Read these off the matrix that follows. Indices start at 0.
1) Find the entry in row 1 and column 1.
2) Find the entry in row 0 and column 0.
3) Find the entry in row 0 and column 2.
4) Find the entry at row 1, column 0.
5) Find the entry at row 0, column 1.
6) Find the bottom-left entry.
139  110  139  140  141  140  139  141  118  138  111  109  138  109  115  139
118  143  120  117  119  119  115  120  135  119  139  144  114  149  136  120
116  143  118  121  117  119  120  118  133  119  144  141  120  149  138  118
1) 143
2) 139
3) 139
4) 118
5) 110
6) 116

W = 149,143,147,146,114,141,99,99
The entry just right of 149: 143
The 5th entry from the end? 146
The first entry from the right: 99

a =
[[126 123 113 140 124 127 153 141 136]
 [151 113 103 118 137 112 136 111 134]
 [134 121 104 133 114 126 117 136 137]
 [118 131 137 138 133 149 114 119 103]
 [144 103 133 121 110 139 146 112 149]
 [104 141 128 106 111 124 132 145 129]
 [131 150 120 116 142 153 131 131 130]
 [104 126 152 111 150 131 125 138 129]
 [119 103 105 151 135 152 103 127 127]
 [149 127 142 153 148 127 134 152 144]
 [154 107 142 104 133 147 140 132 125]
 [121 109 107 123 113 152 134 107 150]]
Rows and columns are numbered from 0.
The entry at row 0, column 2: 113
The entry in row 0 and column 0: 126
The entry just right of 117: 136
Find the entry in row 1 and column 0.
151
The entry in the bottom-left corner: 121
The bottom-right entry is 150
Find the entry in row 1 and column 1.
113
Find the entry in the top-right corner.
136
The entry in row 2 and column 0 -> 134
Find the entry at row 2, column 1.
121
Find the entry in row 2 and column 2.
104
Find the entry in row 0 and column 1.
123
The entry directly below 148 is 133
The entry at row 1, column 2: 103
